128 stands for zero in the data rows.
Every row has a hidden score. How much higher is the second row's score than the first row's in each pair? 20 means about the same, 40 much higher and 0 much lower. The score is a weighted sum of the row's numbers plus the product of two more (or one squared), each taken from its middle value.
[112  96 176 176 176 128 160 176 176 128]
[160 176 176 176 176 160 160 160 176 160] >> 33
[176  96  80 128 128 144  96  96  96  80]
[176 176  80  80 112 112  80  96  80 128] >> 33
[128 112  80  80 160 128  80 160  96 144]
[144 128 112 144 144 144  96 160 128 112] >> 27
[ 96  80  80  80 112 112  96 144  96  96]
[ 80 144 144  80  80  80 176  96  96 160] >> 3
[ 80  96 144 160 176  96 176  80 112 112]
[ 80 144 160 176 128  80 176 128 176  96] >> 28
[ 80  96  96 128 160  80 112 176  96  80]
[160 128  96  80 128 128  80  96  80 176] >> 21
[ 80  80  96  96 144 112  80 112  96  96]
[ 80 160 176 176 176  80 176 176 176 160] >> 7
[ 80 144 112 144 176 112 160 176 112 112]
[144 128 128 112  80  96 112 112 112 144] >> 14
[ 96 128 112 128 112  96 112  96 112  96]
[ 80 176 128 128 144  96  96 160 112 176] >> 22
[160 128  80  80  96 144 112  80  96 144]
[ 96 144 144 144 112 128 144 176 160 176] >> 14
[128  80  80  80  80 176  80  80  80  96]
[144 128 176 160 176 176 144 144 160 160] >> 12
[ 80 128 112  80  96  80  96 112 112 176]
[144 128 112  96 128 144  80 144  96 176] >> 29
[112 160 176 176 144 128 160 144 160 128]
[ 80  96 112  80 112  80 128  96  96 112] >> 21
[112 128 160 144 144 128 160 128 160 112]
[128 128 176 176 160 128 144 160 176 112] >> 20
[ 96 112 128 112 112 112 160  80 144  96]
[128 176 176 160 112 112 160 128 160 160] >> 16
[176 144 144 176 128 176 128 128 144 128]
[128  80  80 112  96 128 112  80  80  80] >> 14
[160 144 112 112  80 128  80 112  96 160]
[112  80  80  80  80 144  96  80  80  80] >> 27
[176 160 176 160 112 176 144 160 160 176]
[ 80  96 128 112 176  80 176 144 112 144] >> 6
[128 112 144 112  96 128 112 112 112 128]
[128 112 128 144 160 128 144 144 144  96] >> 18
[176 128 176 176  96 176 160 112 176  96]
[ 96 144 160 160 176 128 160 176 144 112] >> 18
[128 144 128 128 144 160 112 144 144 144]
[112 176 160 128  80  96 176 128 144 176] >> 15
[144  80  96  80  80 128 112  96  80  96]
[176 176 176  80  96 144 144  80 112 160] >> 21
[ 80  96  80  80 128  96  80 144  80 128]
[160  96 112 112 112 144 128  96 128  80] >> 22
[ 96  96  96  96 160 112 144 112 112 128]
[160 160 176  96  96  96 144 144 144 176] >> 20
[112 112  96 128 112 144 128 112 112 112]
[112 144 144 176 144 160 112 160 160 144] >> 21
[144  80 128 144  96 160 160  80  96  80]
[128  80 112 160 176 112 112 160 160  96] >> 13
[ 96 128 128  80 112  80 128  80  80 160]
[144  96 128 160 128 176 160  96 160  80] >> 26
[176 128 160 160  96 160 176  80 160 128]
[176 112 176 176 176 176 176 128 176  80] >> 22
[144 112  80 128  96 176  96 128  96  96]
[ 80  96 144 160 144 112 176 144 176  96] >> 22
[112 144 112 112 128 128 112  96  80 112]
[160 144  96 144 128 160  96 144 112 144] >> 22
[144  96 128 176 160 160 128 176 160 112]
[160 128 128 160 176 176 144 176 176 144] >> 17
[ 80  80  80 144 176  96 112 128  96  80]
[ 96  96 160  96  80  80 176  80 128  96] >> 37
[176 128  96 160  80 176 128 112 160  96]
[128 144 176 160 160 112 144 176 176 176] >> 8
[ 80 176 176 112 128  80 176 144 160 144]
[ 80 160 176 144 176  96 176 160 176 160] >> 13
[ 96 128 144 176 176 160 160 144 160  80]
[160 128 176 176 176 144 176 160 176 160] >> 8
[112  96  80 112 128 144  96  80  96 112]
[ 96 112 160 112 128 144 160 144  96 144] >> 20
[112 176 176 128 160 112 144 160 176 176]
[ 80 160 160 176 176 112 128 176 176 160] >> 24
[ 80 112 176 144 160  96 176 112 128 112]
[112 160 128  80 112 128  96 144 144 160] >> 20
[160 160 160 128 144 112 144 160 160 160]
[128 160  80  80 160  80  80 144  96 160] >> 29
[176 128  80  80 112 160  80 160  96 144]
[144 112 112 128  80 176 112 144 112 144] >> 21
[ 80  96 112  80 144  80 144 128  96  96]
[112  96 128 160 176 128 160 160 160  80] >> 18
[112 144 112  80  96  96  96  96 112 176]
[176 128 112 112 112 160  96 112 112  96] >> 31
[144 144 176 112  80 112 176  80  96 128]
[160 112 128  96  96 144  96 112  96 112] >> 21
[ 80 144 144 128 160  96 128 144 144 144]
[ 80  96  96 128 144  96 112 112 112  80] >> 29
[176 128 176 176 128 176 128 160 160 176]
[176 160 144 144  80 176 144 144 160 160] >> 20
[128 112 128 112  80 112 112 144 112 128]
[160 160 176 176 176 176 176 160 176 176] >> 23
[ 96 112 160 160 160 128 176 176 160 144]
[144 144  96 128 144 160 112 128 128 128] >> 31
[112  96 128 144 144 128 160 112 144 112]
[176  96 128 160 160 176 144 112 144 128] >> 23
[176 112  96  80  80 128  96  96  80 144]
[112 176  96  96 144 112  80 176 112 176] >> 25
[144  80 112  96 144 128 144  96 112  96]
[128 176 144 176 176 144 160 176 176 144] >> 28
[ 96  96 160 176 160 144 160 128 128 128]
[144 112 128 128  80 128 160  80 112 112] >> 21
[144 128  80 160 176 144 112 160 144 112]
[112  80  80 128 176 112 112 160 112  80] >> 20
[160 128  80 144 160 144  80 176 176  96]
[144 160 160 144 112 160 128 176 144 176] >> 23
[144 160 176 160  96 144 176 144 176 160]
[112 160 176 144 160 128 144 160 160 160] >> 21
[ 96 112 176 176 112 128 176  96 160 144]
[ 96 144 176 144 128  96 160 144 176 128] >> 27
[112 112  80  96 144  96  80 144  80  96]
[160  80  80 128 144 176  80  96 112  80] >> 19
[160 160 176 176 176 176 176 160 176 112]
[112 112 160 160 176 144 144 160 144 144] >> 12
[144 128  96 144 128 160 112 144 128  80]
[112  96  80  80  80  96  96  96  80  96] >> 20
[112  96  96  96 112 128  80  96  96 128]
[144 112 160 128  96 160 144  96 128 128] >> 21
[176 144  80  80 144 144  80 144  96 176]
[ 80 128  96 128 144  96  96 128  96 144] >> 12
[160 176 128  80  80  80  96 128  80 160]
[176 128  80 112  96 160  80 112  80  96] >> 26
[144 144 160 144  96 160 112 128 144 176]
[ 96 112 176 160 176 128 176 128 176 112] >> 16
[112 112 112  80  96  96 112  96 128 112]
[112 160 176 176 160 128 160 176 176 128] >> 15
[128 176 144 112  96  80 176 112 144 176]
[128 160 112 112 128 128 112 160 112 112] >> 33
[128 160 160  96  80 128 160  96 128 128]
[160 176 176 176 176 176 160 176 176 160] >> 27
[112 128 160 176 176 160 160 160 176 144]
[176 160 112  80  80 128  80  80  96 128] >> 30
[160 144 112 160 160 176 112 160 160 144]
[144 112 160 144 144 128 144 144 160 160] >> 6
